In the data rows, 50 means zero.
Here are some points, one per row:
28,44,48,61,56,39,22,68,39,38,57,41,51,33,52,40,48,61,79,57,70,38,67,55,28,41,52,46,46,53,57,39,48,25,68,68,80,26,73,60,50,63,46,46,45,46,65,49,39,49,27,52,60,43,35,49,22,61,36,43,53,54,59,57
72,40,70,57,20,28,35,58,45,31,40,36,55,62,57,68,67,55,53,45,50,62,25,55,54,54,83,65,52,50,52,82,34,59,26,60,70,50,50,62,65,56,37,65,55,47,34,63,54,44,41,38,37,63,73,29,34,45,35,67,64,68,47,45
34,45,56,47,39,52,41,37,29,53,70,42,73,61,57,42,63,43,62,62,64,70,22,45,68,57,23,59,59,44,72,66,33,53,51,71,48,70,55,49,46,74,51,75,25,62,58,59,31,50,60,77,51,55,55,53,62,23,55,46,37,70,39,35
76,80,66,50,48,65,59,58,59,66,41,34,38,25,12,42,36,37,45,60,50,59,36,23,45,57,34,49,19,53,50,53,65,63,54,63,47,52,15,65,34,40,70,34,44,56,47,47,47,72,63,56,63,41,42,41,57,39,56,45,60,17,47,59
39,50,47,49,41,33,51,43,60,37,68,62,37,50,71,68,52,59,54,37,60,51,33,40,35,83,67,51,54,57,47,58,44,35,38,45,49,21,33,37,50,60,66,87,54,56,53,55,40,62,65,61,49,45,78,60,49,66,52,56,35,64,68,66
46,66,31,24,46,49,50,38,57,48,56,61,46,39,56,69,60,50,51,63,55,67,66,58,55,35,50,34,44,32,21,26,54,46,41,75,49,61,57,63,72,63,31,60,47,59,57,19,56,43,59,66,55,49,50,48,35,42,43,54,82,35,54,62
59,56,49,22,48,39,62,39,58,64,70,41,21,52,50,15,56,61,57,68,28,33,44,70,61,53,31,15,50,51,41,49,36,51,44,59,58,42,34,57,55,51,74,41,47,56,39,48,41,49,32,40,40,81,46,46,52,49,49,39,62,46,63,44
76,38,70,43,68,43,54,42,62,59,36,55,45,63,67,46,43,42,67,58,65,53,73,59,30,64,52,24,54,57,25,32,51,44,55,74,58,64,71,17,41,47,46,40,42,55,58,84,64,48,54,54,68,58,34,33,50,44,55,45,22,41,49,51
53,30,46,39,40,88,50,54,58,58,45,52,63,87,43,55,63,47,24,26,18,25,66,46,40,62,53,37,55,51,55,60,33,55,44,54,57,62,96,34,42,27,44,83,25,56,31,37,40,55,36,18,51,23,34,47,42,41,35,53,54,36,36,79
53,60,44,33,55,53,38,68,38,81,57,33,51,55,46,54,28,43,54,28,49,47,33,64,54,45,58,54,73,61,38,34,65,42,69,63,35,62,41,58,47,59,70,46,22,48,39,43,47,31,53,49,49,53,75,46,21,44,46,44,58,68,63,29
62,70,40,66,58,59,33,60,44,55,45,37,43,74,69,63,49,33,50,46,43,22,42,51,43,24,47,45,38,48,56,47,40,55,58,38,62,71,23,24,20,58,12,44,63,43,65,59,39,47,64,48,64,53,65,67,73,59,52,50,54,49,46,58
49,58,39,82,53,60,56,53,51,31,48,42,59,53,44,39,29,32,46,50,63,33,36,53,35,44,41,33,55,32,51,50,42,30,64,37,27,57,34,56,52,35,36,62,65,63,77,51,74,52,50,51,32,49,27,41,41,75,56,85,45,42,56,32
43,40,67,75,52,22,62,61,40,36,63,45,57,47,45,62,38,36,70,55,64,73,33,89,72,47,61,40,45,45,69,51,59,39,43,48,35,34,49,59,56,43,70,68,57,49,40,42,44,30,48,42,73,53,56,49,71,58,61,37,45,63,30,69
53,43,42,44,62,45,29,39,58,28,66,36,48,35,37,29,52,67,45,42,33,66,34,58,45,36,55,32,65,52,42,35,69,49,46,56,46,44,67,57,54,61,41,33,15,40,46,78,58,59,51,60,70,52,48,79,57,58,44,61,60,44,46,54
56,31,39,49,57,12,42,48,30,49,55,51,52,54,39,69,38,56,33,46,30,67,59,61,44,54,56,67,39,49,66,49,37,43,31,29,58,38,60,48,17,52,40,70,58,42,53,40,70,51,62,63,30,47,27,36,58,43,29,44,26,72,56,54
23,67,26,35,56,81,62,72,72,41,47,54,59,33,31,49,37,64,55,42,69,62,75,67,30,50,62,67,52,46,65,46,37,52,47,36,66,55,51,68,47,56,47,55,62,52,64,59,69,50,64,31,67,77,36,63,38,61,49,36,46,52,43,41
50,09,45,37,50,43,64,28,50,58,52,46,39,38,52,40,49,52,45,26,64,63,52,41,31,45,54,43,64,54,81,44,61,38,60,60,44,41,21,69,64,63,27,36,51,54,59,45,37,30,57,32,50,52,49,44,46,59,53,40,57,41,43,47
37,65,49,58,59,67,61,42,39,38,55,68,46,63,43,62,47,28,62,60,39,52,30,50,67,35,53,42,51,68,57,40,82,54,59,38,71,44,40,58,32,39,26,33,43,47,55,67,29,58,49,44,24,64,70,25,33,28,74,61,37,50,51,61
37,35,55,36,43,50,44,65,60,55,35,68,46,46,48,52,43,51,12,70,50,49,39,49,66,67,62,57,64,42,58,77,56,48,39,40,69,71,41,49,45,37,67,53,58,32,75,29,41,51,30,63,53,26,76,60,65,20,40,63,45,36,29,34
50,51,70,66,69,63,63,30,27,60,46,43,61,35,64,46,42,49,42,45,62,62,49,40,67,49,75,55,59,32,58,65,40,52,51,32,78,36,67,43,38,46,58,74,46,17,51,39,75,40,52,53,31,59,70,46,65,73,30,50,46,48,41,58
61,42,49,32,51,70,03,28,37,73,57,47,59,33,39,88,38,73,41,37,55,49,62,44,70,56,51,35,57,68,63,63,19,40,24,40,39,49,63,51,65,28,67,28,54,28,38,36,44,37,42,10,48,50,26,45,43,58,60,60,38,42,37,54
68,66,52,76,36,46,69,45,49,72,56,76,65,35,19,47,46,79,41,40,28,49,49,28,37,65,51,33,39,39,29,70,41,65,55,71,48,59,59,48,64,45,62,30,58,70,26,29,26,31,36,71,52,46,65,64,76,18,52,40,35,59,31,28
55,48,54,34,78,60,62,53,62,51,44,40,41,44,43,42,60,75,46,53,56,53,70,58,63,60,22,48,53,60,13,46,54,58,80,67,37,58,58,60,56,42,47,39,72,61,59,63,37,79,48,43,54,41,44,49,63,54,24,48,59,76,44,72
39,48,38,76,56,33,65,44,60,47,57,52,54,43,75,47,75,37,51,25,62,47,61,48,58,39,66,64,59,42,51,69,55,73,03,47,58,74,66,53,28,32,62,51,57,45,50,42,50,72,57,42,52,36,44,50,38,55,27,50,24,59,55,49
53,30,49,58,50,60,69,67,59,56,41,49,57,59,79,63,48,58,48,73,67,36,42,43,35,37,38,72,22,56,31,26,55,61,46,22,55,54,44,59,33,49,34,53,30,52,36,40,52,76,40,49,52,55,50,44,61,71,72,69,51,48,56,37
74,60,43,53,50,27,79,57,32,36,58,52,56,37,71,34,39,39,46,52,24,42,74,37,50,61,45,68,49,58,65,58,56,24,46,44,57,63,72,40,65,67,51,71,73,42,50,54,63,56,48,54,62,44,43,56,52,61,77,64,39,79,48,56
43,59,50,45,41,52,30,52,42,67,49,47,42,80,40,38,41,17,37,68,66,38,56,43,59,23,80,57,40,51,53,47,64,58,62,76,29,35,42,69,58,54,49,49,49,49,37,67,42,65,41,58,31,61,60,68,77,40,72,48,37,36,55,40
44,49,47,68,33,50,65,33,49,66,39,49,28,27,50,63,76,48,35,63,34,51,66,35,54,71,42,39,43,50,34,74,46,60,72,38,47,65,51,59,58,25,87,50,56,43,18,67,30,26,72,64,53,34,43,59,66,04,44,64,68,51,56,34
37,60,60,40,48,45,44,22,65,72,14,28,53,58,18,54,44,49,59,64,33,36,36,39,47,42,14,53,20,34,56,59,84,68,51,62,36,38,42,29,53,49,65,39,71,63,35,52,37,26,54,59,32,39,68,61,42,57,92,59,51,45,59,33
51,56,60,58,47,56,55,50,75,30,59,64,51,56,72,57,54,66,73,56,46,35,46,54,55,29,57,80,60,65,43,50,53,58,58,31,41,42,27,60,33,84,53,48,56,62,64,55,85,45,47,31,27,18,46,43,53,45,50,49,59,19,58,62
57,42,62,29,45,57,58,52,33,32,40,66,28,56,31,37,77,51,65,58,35,79,54,51,55,45,57,45,39,50,44,40,31,67,70,45,29,38,48,41,64,61,64,22,44,57,60,31,38,46,51,41,67,42,49,65,34,61,42,59,50,45,71,31
45,70,52,59,46,54,38,80,56,58,43,62,53,52,54,43,69,36,47,39,54,55,50,63,39,38,22,74,79,63,48,31,58,35,56,30,65,51,54,37,59,52,31,51,76,61,38,45,53,76,64,62,44,59,47,40,62,72,39,48,53,16,43,44
42,58,28,46,41,47,46,46,48,29,30,50,53,59,82,40,40,60,46,44,47,47,53,48,43,45,43,66,38,61,45,73,45,42,63,43,29,33,52,34,60,22,43,37,34,55,60,42,69,49,53,65,51,65,35,46,28,61,61,13,58,51,33,62
57,50,67,50,44,49,38,69,57,22,54,61,50,37,48,50,46,56,48,32,65,36,65,45,57,55,30,44,59,28,71,10,60,62,46,48,38,38,50,41,73,43,43,50,39,32,62,48,57,53,47,43,40,61,46,54,48,39,50,27,66,66,67,41
30,33,39,54,63,55,51,51,49,52,57,60,71,66,48,37,57,42,61,58,52,45,54,38,57,82,63,58,56,51,41,30,40,43,31,39,35,53,45,38,56,66,34,28,60,51,49,68,71,43,33,58,69,56,41,43,33,65,40,34,75,61,72,71
Along one direction, these points spread out more than along any other. How many in every 100 of the points above lie lower along it than each point below? Round to a whole number. More than half of the points above lie lower than the first one.
43,59,50,45,41,52,30,52,42,67,49,47,42,80,40,38,41,17,37,68,66,38,56,43,59,23,80,57,40,51,53,47,64,58,62,76,29,35,42,69,58,54,49,49,49,49,37,67,42,65,41,58,31,61,60,68,77,40,72,48,37,36,55,40 17
37,65,49,58,59,67,61,42,39,38,55,68,46,63,43,62,47,28,62,60,39,52,30,50,67,35,53,42,51,68,57,40,82,54,59,38,71,44,40,58,32,39,26,33,43,47,55,67,29,58,49,44,24,64,70,25,33,28,74,61,37,50,51,61 34
74,60,43,53,50,27,79,57,32,36,58,52,56,37,71,34,39,39,46,52,24,42,74,37,50,61,45,68,49,58,65,58,56,24,46,44,57,63,72,40,65,67,51,71,73,42,50,54,63,56,48,54,62,44,43,56,52,61,77,64,39,79,48,56 71
37,35,55,36,43,50,44,65,60,55,35,68,46,46,48,52,43,51,12,70,50,49,39,49,66,67,62,57,64,42,58,77,56,48,39,40,69,71,41,49,45,37,67,53,58,32,75,29,41,51,30,63,53,26,76,60,65,20,40,63,45,36,29,34 14
56,31,39,49,57,12,42,48,30,49,55,51,52,54,39,69,38,56,33,46,30,67,59,61,44,54,56,67,39,49,66,49,37,43,31,29,58,38,60,48,17,52,40,70,58,42,53,40,70,51,62,63,30,47,27,36,58,43,29,44,26,72,56,54 89
51,56,60,58,47,56,55,50,75,30,59,64,51,56,72,57,54,66,73,56,46,35,46,54,55,29,57,80,60,65,43,50,53,58,58,31,41,42,27,60,33,84,53,48,56,62,64,55,85,45,47,31,27,18,46,43,53,45,50,49,59,19,58,62 86
53,43,42,44,62,45,29,39,58,28,66,36,48,35,37,29,52,67,45,42,33,66,34,58,45,36,55,32,65,52,42,35,69,49,46,56,46,44,67,57,54,61,41,33,15,40,46,78,58,59,51,60,70,52,48,79,57,58,44,61,60,44,46,54 43
42,58,28,46,41,47,46,46,48,29,30,50,53,59,82,40,40,60,46,44,47,47,53,48,43,45,43,66,38,61,45,73,45,42,63,43,29,33,52,34,60,22,43,37,34,55,60,42,69,49,53,65,51,65,35,46,28,61,61,13,58,51,33,62 69
76,80,66,50,48,65,59,58,59,66,41,34,38,25,12,42,36,37,45,60,50,59,36,23,45,57,34,49,19,53,50,53,65,63,54,63,47,52,15,65,34,40,70,34,44,56,47,47,47,72,63,56,63,41,42,41,57,39,56,45,60,17,47,59 9
43,40,67,75,52,22,62,61,40,36,63,45,57,47,45,62,38,36,70,55,64,73,33,89,72,47,61,40,45,45,69,51,59,39,43,48,35,34,49,59,56,43,70,68,57,49,40,42,44,30,48,42,73,53,56,49,71,58,61,37,45,63,30,69 51
39,48,38,76,56,33,65,44,60,47,57,52,54,43,75,47,75,37,51,25,62,47,61,48,58,39,66,64,59,42,51,69,55,73,03,47,58,74,66,53,28,32,62,51,57,45,50,42,50,72,57,42,52,36,44,50,38,55,27,50,24,59,55,49 80
57,50,67,50,44,49,38,69,57,22,54,61,50,37,48,50,46,56,48,32,65,36,65,45,57,55,30,44,59,28,71,10,60,62,46,48,38,38,50,41,73,43,43,50,39,32,62,48,57,53,47,43,40,61,46,54,48,39,50,27,66,66,67,41 60
